In the data rows, 128 means zero.
Here are some points, one per row:
tensor([121, 125,  67, 136, 109, 120, 178, 152, 134,  62, 212, 138, 155,
         74,  55, 230,  77, 114, 172, 150, 104, 190, 118, 169, 166,  99,
        147,  75,   5, 194, 157, 143])
tensor([146,  90,  90, 129,  87,  91, 162,  88, 131,  98, 134, 168, 124,
        127,  78,  90, 133, 139, 106, 125, 122, 184, 124,  79, 149,  95,
        200, 154, 116, 171, 110,  77])
tensor([152, 114, 144, 103, 109,  89, 110, 179, 148, 175, 109, 134,  74,
        153,  95, 174,  99,  33, 124,  81, 164,  23,  93, 191, 127, 187,
        101,  77,  67, 225,  82, 128])
tensor([156, 111, 101, 107,  96, 198, 109, 131, 134, 128, 148, 157, 135,
        156, 103, 116, 183, 114, 114, 116, 128, 112,  79, 101, 119, 255,
        166, 175, 167, 150, 101,  83])
tensor([118, 205, 108,  74,  74,  92,  51, 124, 149,  98, 204,  56, 151,
         59,  73, 137, 149, 132, 146,  92, 125,  95,  87, 154,  86, 115,
        100, 145,  56, 118, 144, 140])
tensor([201, 127,  82, 114, 164, 126, 133, 161, 176, 114, 153,  98,  82,
         89, 140, 171, 167,  97, 100, 100, 141, 104, 134, 137, 146, 137,
         22,  92,  83, 133, 109, 118])
tensor([122, 111, 208, 122, 130, 191,  90,  82,  88, 111, 135, 159, 123,
        126, 168, 139, 222, 193,  96, 126, 114, 134, 197, 117, 112, 121,
         81,  78, 136, 156, 156, 177])
tensor([ 74, 123, 158, 212,  58, 151, 196, 117,  84, 105,  93,  82, 138,
         46, 108, 151, 129, 164, 126,  38, 174, 119, 115, 172, 126,  88,
        194, 147,  76, 151, 140,  81])
tensor([158,  64, 145, 139,  86, 186, 122, 141,  95, 190, 161, 179, 221,
         96, 133,  81,  99, 129, 158,  46,  84, 101,  90, 152, 195, 143,
        157, 206, 172,  77, 168, 164])
tensor([148, 169, 176,  52, 142, 123, 190, 128,  93, 198, 138, 114, 131,
        194, 149, 105,  65, 192,  66, 119, 123,  77, 106,  66, 100, 138,
        160, 133, 149,  95,  95, 102])
tensor([125, 107, 150, 110,  90, 108, 176, 168, 159, 163, 100,  76, 153,
         69, 218, 110,  74, 137, 128, 179, 134, 238, 115,  69, 130,  72,
        137, 123, 120,  74, 128, 152])
tensor([105,  87, 102, 152, 192,  63, 114, 160, 206,  78, 130, 123, 105,
        154, 131, 176,  89, 115, 173, 195, 127, 130, 127,  96, 121,  94,
        187, 145, 131,  97, 130, 109])
tensor([ 89, 134, 106,  94,  85, 150, 152, 123, 135, 106, 112,  95, 116,
        128, 178, 124, 157, 137, 160, 109, 103, 170, 133, 123, 124, 166,
        139, 139,  94, 127, 118, 164])
tensor([172,  87, 164, 117, 188, 102, 132, 148, 104, 121, 149,  38, 161,
        176,  79, 177, 141, 116, 111, 149, 103, 101, 184, 166, 135, 152,
        135, 151, 112, 174, 121,  78])
tensor([119, 171, 100, 164, 207, 130, 166, 125, 113, 160, 112, 138, 148,
        106, 124, 102, 102, 126, 105,  85, 125, 180, 117, 168,  95, 125,
        107,  94, 106, 113, 154, 133])
tensor([107,  98, 114,  72, 128, 197,  27,  88, 109, 135, 163, 184,  94,
        220, 126,  63, 179, 190, 147, 151, 168, 132, 174, 174,  74, 158,
        108, 183, 121, 147, 107, 124])
tensor([109, 110, 113, 100, 133, 154, 125, 142,  54, 106, 106, 123, 111,
        173,  77, 140,  41, 149,  93, 161, 111, 223, 143, 133, 103, 147,
         82,  92, 163, 147, 165,  84])
tensor([109, 184,  81, 137, 168, 106, 187, 190,  96, 177, 199,  84, 137,
        101, 190, 132,  35, 112, 181, 149, 124, 151, 176, 121, 161, 106,
         87,  36, 153,  99, 162, 104])
tensor([133, 123, 104, 136,  63, 127, 141,  57, 126,  97, 166, 155, 140,
        105, 149, 127,  75, 142, 131,  75, 121,  60,  87, 179, 168, 156,
        148, 133, 194, 142, 223, 153])
tensor([ 23,  82, 153, 120, 105, 105,  33,  79, 105, 112, 105, 198,  82,
        120, 130,  97, 103, 143, 103,  50, 141, 124, 163, 166, 141, 115,
        134, 102, 135, 125, 131, 183])
tensor([ 71, 111, 163, 123, 138, 156, 105,  37, 107, 159, 122, 171, 199,
        148, 205, 131, 115, 101,  86, 167, 144,  97, 139, 122, 101, 127,
        185, 140, 125,  79, 116, 142])
tensor([165, 210, 100, 130,  76,  63, 163, 138, 197, 113, 104, 172, 141,
        133, 116, 138, 117,  80, 106, 142, 188,  80, 146, 129, 160, 147,
        147, 126, 121, 149, 144, 202])
tensor([ 92, 198, 122,  85, 141, 219, 127, 156, 123, 116, 101, 132, 151,
        108, 130, 167, 153, 122, 130, 192, 153,  76, 100, 174, 154, 103,
         70, 238, 138, 141, 117, 110])
tensor([103, 101, 125, 136, 170,  96,  72, 160, 134, 114, 103,  95, 104,
        148, 125, 104, 166, 127,  95, 198,  93,  95, 110, 116,  58, 166,
         43, 185, 127, 167,  91, 172])
tensor([170, 170, 154, 173, 127, 123, 168, 127, 229, 149, 116, 176,  61,
        146, 140, 152, 152, 159, 132,  71, 138, 114, 117,  93, 101, 130,
        171, 138, 158,  97, 125, 157])
tensor([124, 141, 180, 222, 169,  99,  64, 126,  57, 188,  87, 159,  82,
        203,  78, 134, 166, 140, 107, 109, 179, 124, 111, 102, 133, 136,
         53, 180, 126, 137,  96, 121])
tensor([123, 142,  74, 107, 120, 166, 142, 135, 203,  91, 188, 151, 156,
         51, 147, 139,  77, 156,  94, 148, 113, 167, 162, 152, 174,  84,
        197, 131, 177, 195, 121, 192])
tensor([154, 156, 189, 130, 189, 185, 120, 101,  84, 200, 129, 145,  68,
        117, 139,  21, 217, 111,   0, 128, 175, 120, 143, 125,  90, 128,
          2,  94, 208,  72, 156, 158])
tensor([145, 133,  95,  99, 137, 101, 125, 123,  84, 179, 159, 158, 160,
        109,  99, 130, 200, 158, 158, 113, 106, 130, 111, 106, 139, 138,
        236, 174, 173,  90,  54, 150])
tensor([182, 137, 167, 200, 196, 105,  78, 120, 186,  71, 126, 128, 120,
         97, 128, 128, 140, 114, 141, 118, 117, 143, 119, 116, 111, 148,
         77, 222, 163, 154,  55,  91])
tensor([205, 138, 126, 149,  57,  75,  58, 166, 198, 158, 164, 116,  60,
        166, 102, 233, 101,  34, 153, 100,  80,  63,  95,  94,  78, 193,
          0, 130,  90, 174,  84, 163])
tensor([124, 173, 168, 188, 117, 156, 103, 151, 150, 196,  71,  81,  18,
        184,  55, 180, 128, 100, 128,  81, 107, 118,  79, 125,  91,  90,
        123, 120, 147, 114, 132, 103])
tensor([107, 164, 144, 142, 143,  58, 136, 133, 146,  84, 166,  80, 164,
         89,  79, 161,  39,  88, 157, 135, 121, 136, 106,  78, 144, 172,
        197,  71, 106, 166, 196, 186])
tensor([ 86, 174, 157,  96, 122,  66,  27, 112,  76, 213, 106, 113, 144,
        115, 206,  80,  83,  90,  66,  74, 106, 126, 158, 114, 189, 141,
        121, 156, 129,  71, 110, 166])
tensor([ 78, 100, 125, 157, 184, 175, 197,  67,  84,  50, 122,  48, 180,
        100,  88,  26, 198, 211, 181, 165,  61, 128, 166, 170,  67,  88,
        175, 193, 149,  78, 168, 100])
tensor([ 94,  66, 111, 105, 136, 152, 133, 119,  59,  75, 133,  63, 153,
        148, 177, 125, 217, 175, 114, 155,  67, 126, 177, 154, 131, 113,
        131,  72, 182, 111, 147, 111])
tensor([252, 219, 111, 137, 144,  21, 134, 113, 147,  61,  28, 136, 114,
        194, 171, 122, 161,  89, 141, 152, 190, 116, 130,  54, 165, 120,
        117, 183,  66,  78, 122, 118])
tensor([ 86, 161, 155, 206, 127, 199,  91, 128,  95, 153, 125,  73, 131,
        162, 172, 128, 134, 121, 152, 153, 196, 101, 153, 152, 162, 145,
         48,  82, 131,  20,  69,  90])
tensor([ 65,  97,  73, 108, 198, 166, 159, 130, 100, 124, 168, 145, 134,
         98, 110, 140, 171, 130,  85, 108, 161, 101, 129, 113, 121,  88,
        146, 129, 166, 172,  82, 121])
tensor([162, 181, 221,  68, 140,  99, 104, 177, 187, 164, 106, 115, 135,
        121, 154, 208,  82,  18, 112, 145, 143, 158, 138,  69,  87, 147,
        114,  33,  78, 140, 111,  92])
tensor([172, 154, 116, 148,  82, 119, 108,  57, 144,  88, 178, 126, 102,
        104, 158, 131, 114, 126, 213, 121, 119, 164, 131, 216, 111,  77,
        143,  49, 112,  37, 125,  63])
tensor([192,  75, 107, 113, 150,  43, 203, 176, 190,  83, 101, 169, 121,
        164,  90, 113, 108, 132, 148, 157, 112, 108, 156, 116, 143, 207,
        198, 187,  88, 130, 107,  86])
tensor([148, 114, 158, 108,  74, 145, 136, 182, 146, 175, 213, 101, 114,
        150, 148,  60, 123,  73, 134, 185,  90,  88,  65,  96, 128, 141,
         70, 197, 189, 135, 146, 109])
tensor([ 58, 119, 164, 162, 109, 141, 174, 138,  94, 160,  54, 168, 204,
         94, 109,  92, 117, 196, 174,  98,  83, 180, 121, 138, 184, 147,
        146,  80, 207, 110, 116,  80])
tensor([131,  81, 118, 141, 169,  66,  98,  76, 111, 117, 137, 121, 178,
         95, 160, 105,  86, 151, 139, 188, 121, 164, 112, 120, 164, 103,
        131, 135, 133, 221, 158, 123])
tensor([164, 114,  84,  68, 137, 135, 126, 147, 154, 120, 115, 166, 108,
        140, 105, 125, 135, 129, 101, 176, 115, 104, 147,  68, 137, 142,
        144,  57,  99, 214,  79, 141])
tensor([103,  84, 154, 148, 103, 122, 103, 117, 141,   0,  56, 146, 194,
        145, 105, 110, 192, 136, 198, 102, 204, 181, 152, 143, 128,  71,
        137, 122, 169,  79, 174, 138])
tensor([121, 109,  88, 166, 122, 178, 103, 118, 147, 155, 131, 203, 148,
        151,  66, 129,  95, 151, 182, 131, 133, 115, 105, 128, 145, 129,
        187, 161,  88,  97, 110, 166])
tensor([168,  54, 145, 108,  92, 153, 216, 148, 118, 142, 127, 108, 102,
         66, 175, 203, 194, 164, 147, 117, 147, 103, 193, 159, 135, 131,
        207, 114, 173, 195, 109,  91])
tensor([144,  77, 107, 127, 109, 127, 131, 134, 127,  84, 111, 154, 133,
        135,  89, 120, 113, 141,  53,  58,  57, 156,  68, 159, 141,  94,
        176, 118, 124, 124, 108, 116])
tensor([116, 171,  88,  84, 127,  78, 169, 127, 140, 145,  97, 102, 122,
         95, 165, 104, 100, 114, 153, 141, 169, 136, 121,  84,  95,  97,
        105, 115,  89, 122, 180, 146])
tensor([ 53, 166,  58,  91, 136, 192, 175, 133,  75, 157, 119,  50,  80,
         75, 170,  72,  91, 143, 132, 120, 109, 138,  93, 159, 103,  76,
        100,  95,  89, 101, 155, 138])
tensor([165,  98, 184, 163,  89, 231, 128, 146,  54, 157, 168, 116, 159,
        203,  94, 145, 145, 147, 123, 126, 149,  95, 169, 103, 168, 122,
        152, 107, 155, 110, 132, 170])
tensor([103, 102, 116, 135, 169,  95, 145, 113, 187, 143,  58, 227,  92,
        186, 152, 112, 160, 115, 147, 239, 131, 216, 128, 134,  99, 103,
         87,  97,  81, 120, 212, 103])
These points spread out most along one direction. Take the direction at right angles to it along which they spread out most. Then take the direction at right angles to both along which they spread out most. Go by this last direction. How far along it is each point below, from 0 to 99? The average is 50, and the first point in the table lies past the average. One standard deviation of the points above along it is 16.
tensor([103, 102, 116, 135, 169,  95, 145, 113, 187, 143,  58, 227,  92,
        186, 152, 112, 160, 115, 147, 239, 131, 216, 128, 134,  99, 103,
         87,  97,  81, 120, 212, 103]) 63
tensor([105,  87, 102, 152, 192,  63, 114, 160, 206,  78, 130, 123, 105,
        154, 131, 176,  89, 115, 173, 195, 127, 130, 127,  96, 121,  94,
        187, 145, 131,  97, 130, 109]) 46
tensor([107, 164, 144, 142, 143,  58, 136, 133, 146,  84, 166,  80, 164,
         89,  79, 161,  39,  88, 157, 135, 121, 136, 106,  78, 144, 172,
        197,  71, 106, 166, 196, 186]) 59
tensor([122, 111, 208, 122, 130, 191,  90,  82,  88, 111, 135, 159, 123,
        126, 168, 139, 222, 193,  96, 126, 114, 134, 197, 117, 112, 121,
         81,  78, 136, 156, 156, 177]) 52
tensor([165,  98, 184, 163,  89, 231, 128, 146,  54, 157, 168, 116, 159,
        203,  94, 145, 145, 147, 123, 126, 149,  95, 169, 103, 168, 122,
        152, 107, 155, 110, 132, 170]) 40
tensor([107,  98, 114,  72, 128, 197,  27,  88, 109, 135, 163, 184,  94,
        220, 126,  63, 179, 190, 147, 151, 168, 132, 174, 174,  74, 158,
        108, 183, 121, 147, 107, 124]) 30
tensor([148, 114, 158, 108,  74, 145, 136, 182, 146, 175, 213, 101, 114,
        150, 148,  60, 123,  73, 134, 185,  90,  88,  65,  96, 128, 141,
         70, 197, 189, 135, 146, 109]) 48
tensor([201, 127,  82, 114, 164, 126, 133, 161, 176, 114, 153,  98,  82,
         89, 140, 171, 167,  97, 100, 100, 141, 104, 134, 137, 146, 137,
         22,  92,  83, 133, 109, 118]) 58
tensor([ 58, 119, 164, 162, 109, 141, 174, 138,  94, 160,  54, 168, 204,
         94, 109,  92, 117, 196, 174,  98,  83, 180, 121, 138, 184, 147,
        146,  80, 207, 110, 116,  80]) 53
tensor([103, 101, 125, 136, 170,  96,  72, 160, 134, 114, 103,  95, 104,
        148, 125, 104, 166, 127,  95, 198,  93,  95, 110, 116,  58, 166,
         43, 185, 127, 167,  91, 172]) 44
tensor([ 86, 174, 157,  96, 122,  66,  27, 112,  76, 213, 106, 113, 144,
        115, 206,  80,  83,  90,  66,  74, 106, 126, 158, 114, 189, 141,
        121, 156, 129,  71, 110, 166]) 69
tensor([ 23,  82, 153, 120, 105, 105,  33,  79, 105, 112, 105, 198,  82,
        120, 130,  97, 103, 143, 103,  50, 141, 124, 163, 166, 141, 115,
        134, 102, 135, 125, 131, 183]) 49
tensor([168,  54, 145, 108,  92, 153, 216, 148, 118, 142, 127, 108, 102,
         66, 175, 203, 194, 164, 147, 117, 147, 103, 193, 159, 135, 131,
        207, 114, 173, 195, 109,  91]) 35
tensor([125, 107, 150, 110,  90, 108, 176, 168, 159, 163, 100,  76, 153,
         69, 218, 110,  74, 137, 128, 179, 134, 238, 115,  69, 130,  72,
        137, 123, 120,  74, 128, 152]) 80
